runs of hidden systems
H, seq 1 (8 x 20)
[[ -1  11   9   7   9  -5   0 -10   4 -10   2 -15   1   0  -6   2   7  -7
    5   8]
 [  4  -6   2   1  -3   2  -3 -15   1  -8  -2 -12 -11  -1  -6   5   7  -8
    8  14]
 [  7  -4   8   5  -2  -3   3 -11   0 -10   3 -21   0   6  -6 -11   4  -7
    4   1]
 [  2   6  10   5   6  -5  -1 -12   1  -4  -1 -19  -2  -2   4   8  11 -14
    5   6]
 [  6  -6   2  -1 -10   9  -6 -13  -5  -7  -2 -16  -4   0   2  -2  10  -9
   10  10]
 [  6   7  15   2  -3  -2  -2 -13  -1  -7   2 -19   9   4   3  -9   6  -3
   10   0]
 [  1  11  10   2  -4   1  -6 -15   0 -10   1 -11   1  -6   6  11   5 -13
   11  11]
 [  3  -2   8  -2 -15  10  -7 -10   1 -16   2 -14   2  -4  -6  -7   5  -3
   12  12]]
H, seq 2 (8 x 20)
[[ -5  -6 -10  -6  18 -18  22 -10   1  19  -9  -3  -2  -1  -3  14   5   2
    8  -1]
 [ -3  -8 -28  20   2   7   2   1 -20   7  -5   2  -1  10  -2  -7   3 -16
   -3   1]
 [  3   2   1   0  28   6 -10   5  -4  16  -7  -7  -3  12   1 -15  18  15
   -6  -4]
 [ 16   0   5   5   7  -4  -9 -18 -10  10  -5  13 -17  15  16   8 -14  -3
   -1  -1]
 [ 10   0   8  12  -6  14 -21  14  -1  -9   6   1  -9   5   9 -11  -1  -8
  -23  -9]
 [ 12  -3  26 -22  -2  -3  -7   4  15   4   1  -4  -7  -7  15   6   1  12
   -7 -10]
 [  5  -2   7  -3 -31  -4   5   0  -2  -5   7   7   8  -9  18   9 -18 -13
   -2 -11]
 [-13   8   3 -10 -14  10  -1  25   7  -5   7  -5  24 -21   5  -2  11   3
   -2  -4]]
Q, seq 3 (8 x 20)
[[ -9   6 -12  14  -6   2   6   6  -6  -7   5   3  14   0 -10  -9  -5  -6
   -2   0]
 [  1 -11   1 -11  13  -2   3   9  11   8  -3  -3  -9  -3  -6   0   9  12
   -9  -3]
 [  5  -6  -8   2  -6  -5   8 -19 -10   4  -4   5  -2   7   1   4 -10  -5
   13   5]
 [ -6   8  -9  13  11   5  -4  15  -4   1   2   4   6   4  -4 -11   1   1
  -13  -5]
 [ 10 -13   5 -13   5  -1  -5  -3   3  11  -6   2 -15   2   8   4   2   8
   -3  -2]
 [  5  10   0  11  -8  -1  -1 -11 -13  -1   2   5  10   8   8  -5 -13  -8
    6  -2]
 [ -4   8   5   2  10   4  -9  18   5   3   2   0   2  -6   7   1   9   0
  -16  -7]
 [ 10  -8  10 -16 -15   1  -2 -10   2   1  -2   0  -4  -4  11   5  -4   3
    9   2]]
D, seq 4 (8 x 20)
[[ -1  -9 -15   8 -18  10  -3   4  -9  -2   0   6  -6  -6   9   8  -3 -20
   -8   3]
 [ -1   6  -2  -2  -1  13  -7   5 -12   5   0  -3  20   5   0 -25   7  16
    8  -3]
 [  4  -3   3 -13   0 -12  11 -18  -4  14  -7  -1   0  -2  14  19   0  -2
   16   2]
 [ -8  16  -4   9  -8  14 -15   1  -2 -14   3  15   0  -8  -1   5  -5  -7
    2  16]
 [  0   6  17 -16   6  -2   2   1  11  -1   2  -7  11  -3  -9 -11   4  25
    7  -1]
 [  2  -5   4   0  -6 -19  15 -11   9  -6   3   3  -9  -5   0  20 -16 -14
   -3   0]
 [-12  10  -7  13   1   9  -6  25   4 -12   8   5   8  -6  -9  -9   1  -3
  -17  -2]
 [  4 -19  -2 -15   7 -10  17   5   4  14  -4  -6   1   4  -8 -10   3  19
   -2 -13]]
Q, seq 5 (8 x 20)
[[  1   0   1  -8  17 -12  10  -3   3  13  -4   6   1   6  -4  -1  -4  18
    2  -4]
 [ -5   2 -17   7   3   0   1  -2 -11  10  -5  19  -3   1   6  12  -8  -7
    0   5]
 [  5  -3  -3  -1  -1   9  -9  14  -2   4   2  18  -1   6   0 -15 -12  15
  -14  -9]
 [ 10   7  13  -4  10 -13  -1 -12   1  10  -2   9  -6   7  12   9 -13   5
    0  -5]
 [ -3  10  -5  11  -9   3  -5   9  -7   1   3  15   5  -5  16  11 -11 -15
  -10  -6]
 [  6  -1  14 -15  -8   2  -5  16   9   0   5   6   6  -6   9  -7  -6  16
  -10 -14]
 [ -1  14  14 -11  -2 -15  10 -13   3   3   0   4  11  -8  12  17  -9   0
   14   0]
 [-18  11 -10   1 -11   6   2  18   3  -5   5  13  14 -19  -1   9  -2  -4
   -4   3]]
L, seq 6 (8 x 20)
[[ 10  14   9  -4  -5  11 -14 -11 -21  11  -3   0  18   7  26  -9   2   7
   17  -2]
 [ -3  28  15   7  -1  14 -23   9  -6  -4   5  -5  17  -7  23  -1  12  -7
    0  -1]
 [ -8  15  14 -10 -22  12 -12   2   7 -16   6  -6  10 -24   8  14   8  -7
   10  14]
 [ -7  15   9   9 -23  -9   9  -8   7 -27  13   0  11 -12  -6  11 -17 -21
    6   8]
 [-13  -5  -7  13  -4 -17  22   8  13 -15   6 -14  -2 -13 -12  17   1 -30
  -14  -3]
 [-12 -24 -28   0  -7 -12  30  -8   2   0  -6  -7  -4  -6 -23  10   2 -13
    8   8]
 [ -7  -6 -26  20  24 -16  23 -11  -9   8  -7   1  -3  17 -24  -6  -5  -4
    3   1]
 [ -6 -11 -22   8  40   4  -2   3  -3  20 -14   1 -22  12 -15  -3  20   9
   -9   5]]
L, seq 7 (8 x 20)
[[ -3  -3 -17  10   1   6  -1  -3 -16   9  -6   3  -1   2   7   4   6 -13
    2   4]
 [-11   7  -9   1   8   7   1   6  -3   1  -1  -4  13  -2 -10 -10  12   9
    6   6]
 [ -3  12   5   0  15  -3  -6 -10   4   0  -3   6  -7  -1  -3  11   0   3
    5  13]
 [  1  -4  -3   6  -2  10 -12   5   5 -10   3   8 -13   0 -10  -6  -4   0
  -11   7]
 [  4  -8  12 -10   0  -5   5   1  14  -5   3  -5  -3  -1 -11  -6  -2  13
   -2  -2]
 [ 14  -9   5   0  -1  -8   1 -11  -1   3  -1   2 -12   8   7   3 -12  -4
   -4  -5]
 [  6 -12  -4   1  -6   6   0  11  -7   7   0  -8   5   4   6 -15   6   0
  -10 -14]
 [  2   2   6 -11   1  -3   4  -7  -5  11  -4  -7  12  -1  12   0   7   6
   14  -3]]
Y, seq 8 (8 x 20)
[[-25  24 -21  14  17   6  -1  11  -6   4  -3  10  14 -10  -5  10  11  -6
    2  14]
 [  2 -11   7 -28  16  -4  -1   1  16  17 -10   6 -19  -8   0  16   9  23
    0   4]
 [ -2 -14 -21   7 -14   3   6 -13  -3 -13   1  20 -15   4 -23   0 -23  -3
    5  18]
 [ -8   7  -6  17  33 -16  11  17   8   6   1   4  -5   8 -12  -1   0  -2
  -26 -12]
 [ 18 -35   1 -16 -15  -5  10   3   4   9  -1  -3 -17   4   5  -3  -7   5
  -13 -18]
 [ -1   2 -21  24 -13  -5  14  -4 -24   1   3   7  19  11   4 -12 -16 -18
    3 -11]
 [  6  12  10   1  18  -3  -8  14  -5  22  -3   0   6   2  32   6   8  -1
  -16 -21]
 [ 13 -13  -3 -16 -28  23 -16  -5 -16   7  -4  11   3   1  18 -12  -4  14
   15   2]]
D, seq 9 (8 x 20)
[[  5  -2  12 -19 -11  -6   8  -3   0   8   0  -4  12  -7  15   4   0   7
   10  -9]
 [ -5   7  -5   3 -23   4   0  -2  -5  -8   5  16   8 -10   7   9 -15  -9
    5   5]
 [-10  15   3  -8  -1   4   1  12   2   0   4   7  24  -9  -2  -8  -1  18
    7  -1]
 [ -3  -3   0 -14  -3 -16  16  -5   8   5   0  13   2  -8  -1  16 -16   8
    6   0]
 [-10  15  -6  12   4  -3  -1  12   4  -6   7  22   3  -3  -6   5 -17  -1
  -12   0]
 [ -2  -2   3 -11  16  -5   5  18  11  11   0   9   1  -2  -5  -6  -1  22
  -14 -12]
 [ 10 -12  -4   3   3 -12   7   0   2   8  -1  18 -17   8   4   7 -21  -2
  -16 -11]
 [  3   7  -2  13  11   8 -16  20  -6   8   2  12  -2   6  13  -7  -1   0
  -23 -13]]
M, seq 10 (8 x 20)
[[ -2 -12  -8  -8   9  11  -7  10   3   7  -6   1 -11  -2  -6  -4  13  12
   -6   5]
 [  6  -3   2   3   0 -10   6 -12   2  -5   3  13  -6   9 -11  -5 -23   6
    1   2]
 [  5   7   5  14  10  -1  -9   6  -3   3   1  -3  -5   5  14   3   2 -13
  -17 -10]
 [  8 -20   4 -15 -12  12  -6   4   5  -2  -1  -7  -9  -3  -4 -10   7  10
   -2   1]
 [  8   4  11   0 -11 -14  11 -14  -3  -2   5   3  11   7   5  -5 -20   1
    9  -9]
 [ -2   9   1   2   0   8 -11   8  -9  10  -4  -4   7  -7  25   9  14 -11
   -4  -4]
 [ -3  -9  -3 -19 -13  15  -4   1   2  -3  -1   3   5  -8  -9 -11   4  21
   14  11]
 [ -4  23   8   5   6 -16   9 -12  -1  -1   4  12  14   1   2   8 -18   2
   10   0]]
Y, seq 11 (8 x 20)
[[ -2   2  -3   9  -3 -13   8  -9   3  -3   1  10 -11  -6   7  26 -12 -22
   -4   4]
 [ -6 -15 -23   3  11  11  -2  19  -6  14  -8  -2  -7  -2  -1  -3  20  -1
  -15  -3]
 [ 10 -12  -3 -10   5 -13  15 -21  -8  16  -7   5  -2  14  -1  -4 -11  13
   14  -3]
 [  6   8  -3  23   1   0 -11  -3  -7  -5   3  17 -14   9  10   8 -19 -20
  -17  -2]
 [  5 -10  -4  -2   9  16 -11  23  -6  14  -2  -4   3   8   3 -27  14  17
  -16 -15]
 [ 15   3  15  -9 -16 -10   7 -21  -7  -2   5   7  14  10   6 -13 -25  12
   19  -7]
 [ -6  27   9  20  -6   9 -19  16   0 -15  11  11   8  -8  15   5  -7 -18
  -15  -2]
 [ -5  -4   5 -27  -3  16  -6  23   5  10  -2  -9  17 -13   3 -16  23  28
    3  -5]]
M, seq 12 (8 x 20)
[[ -9   0 -20  15   8  11  -1   9 -10  -1  -1  -2   4   6 -13 -15  10  -4
   -5   3]
 [  4  -9   2  -6  21 -12   8 -11   7   8  -6  -5 -14   8 -13   1   3  11
    2   4]
 [  7  -4  -6  17  -3  -2  -2 -12  -5  -7   1   5 -17   8   0   7 -12 -21
   -7   5]
 [ 10  -7   5   7   5   9  -8   4  -3  -2   1 -19  -2  10  -2 -22  14   0
   -9  -7]
 [ 16 -14  14 -14  -7  -9   6 -23   3   2  -3  -9 -10   5   4   4  -4   3
   13   1]
 [  5   9   0  14 -16   6  -6 -11 -16  -4   2  -4  11   4  17  -1  -3 -20
    8   0]
 [  0   4   8 -13   2  14 -10   0  -5   5  -5 -17  11  -4   5 -10  24  12
   14   6]
 [ -3   8   5 -10  -9  -5   5 -24   2  -7  -1   7   4  -7  -3  14 -10   4
   26  18]]

runs to name
seq 13 (2 x 20)
[[ -5  -9 -13  -2  -2  -7  22  -1  -7   9  -2  -9  16   1  -6  -8   3   3
    9  -7]
 [-10  -2 -19  -2  18   3   6   6  -7  18  -9   1   6   2  -3  -3  14  10
    4   2]]
 : Q
seq 14 (2 x 20)
[[  3  -4   0  -9  11 -15  15 -25  -4  14  -9  -9  -2   5   0  10   4   3
   21   6]
 [-14   5 -28  19   0  14  -4  10 -16   0  -2   9   7   0  -5  -6   4 -12
   -4   7]]
 : Q
seq 15 (2 x 20)
[[  0   9  -5   9 -14   2  -1 -14 -13  -5   1   4   9   0   9   5  -8 -15
   13   8]
 [ -5   7   6   0   5   8 -10  21   9  -6   5  -2   5  -6  -4 -10   8   8
  -14  -5]]
 : Q
seq 16 (2 x 20)
[[ -4   4  19 -11  -2 -12   8  17  28 -14  11  -2   2 -16  -9   7  -6   6
  -15  -8]
 [ -6 -10  -1 -14 -17 -20  28 -10  11  -3   2  -2   5 -15  -4  20 -11  -7
   11   1]]
 : Q
seq 17 (2 x 20)
[[ -4 -14 -12   5  -9  -3  13  13  -1   3   1  -9   2  -7   4   4   7 -18
  -13 -12]
 [ -8  -7 -14  -7  -5  -7  21  -6  -7  10  -5  -5  15  -5  -3   2   4   1
   17   2]]
 : L
seq 18 (2 x 20)
[[ -1  -7 -11  15  -3  -3   9  -7  -3 -11   3  -6  -2   9 -18 -12  -6  -9
    0   3]
 [ -8   4  -7   9  20  -6   9   5  -2   8  -4 -17   6   1  -3   0  18  -8
   -4  -4]]
 : D
seq 19 (2 x 20)
[[  1 -14 -15   9   2  15  -8  17 -11  11  -7 -13  -5   1  10  -5  23 -13
  -16  -8]
 [ 12 -22  -2 -18  -5   0   7 -14  -3   6  -5  -1  -4  12 -13 -18  -6  24
   15   2]]
 : M
seq 20 (2 x 20)
[[  5   7   9  -1   2 -10   1 -21   0  -2  -1   2  -2   4   2   8 -10  -1
   13   8]
 [ -2   4  -2  14  -7   8  -8   0   1 -16   5  -2  -3  -1  -7  -4  -1 -11
   -5   8]]
 : H
seq 21 (2 x 20)
[[ 18   3  20   3   7   3 -16 -12  -7   4  -4 -21  -8  10  21  -2  15  -9
    1  -3]
 [ 13 -10  12 -15 -28  16 -13 -19  -4 -11   0 -13  -2  -3   6  -5   4   0
   21  13]]
 : M
seq 22 (2 x 20)
[[ -1  17  11  -7   8   1 -10   0  -3   9  -3   4   9  -2  16   5   4   7
    6   0]
 [  5  -2   8 -15 -12   4  -8  -4   7  -5   1  11  -7  -9   4   9  -8   7
    5   8]]
 : D
seq 23 (2 x 20)
[[  0  -6  16 -13   4 -10  10   4  20  -6   3 -18  -1  -9  -9   3  10   6
   -2  -4]
 [  0 -12  -7  11 -13  -8  14  -2   4 -14   7  -2  -6  -1 -13   1 -12 -17
   -8  -2]]
 : D
seq 24 (2 x 20)
[[ -2 -22 -16  -9 -24  13   7  24  -3   4   2   3   9  -9   1 -14   2   5
  -10 -14]
 [  2  -2  -4 -11   6 -16  20   1  -5  23  -2  13  17   6   8  -6 -13  20
    5 -19]]
 : M
seq 25 (2 x 20)
[[ -3 -14 -24  -2   0   7  -1  10  -4   9  -4  30 -12   1  -7   1 -14  10
   -8   4]
 [ -1  -3 -10   3  15 -12  11   8   1  13   0  25  -2  10  -7  -5 -19  15
  -13 -12]]
 : Y
seq 26 (2 x 20)
[[ -4  14   2   9 -28  11 -10  10  -4 -17  11  12  15 -11  12   1 -15 -14
   -3   0]
 [  1   5  27 -21   0  -6   1  14  25  -8   8  -7   7 -13  -3  -1   1  20
   -7  -8]]
 : Q
seq 27 (2 x 20)
[[  6  -5  20  -8  -8   2  -2   3  15 -16   8 -22   0  -5 -11 -12   9   4
   -3  -2]
 [  3  -2  12  -5 -15 -18  20 -12   6  -7   5 -13   8  -8   6  12  -6 -13
    8  -6]]
 : M
seq 28 (2 x 20)
[[  6 -15  -1   2 -18   5   2  -3  -3  -7   2 -15   0  -1   0  -7   5 -10
    0  -2]
 [  5  -3   4  -4  -2  -7  11 -10  -8   7  -2 -15  13   5   5  -9   4   1
   13  -6]]
 : M
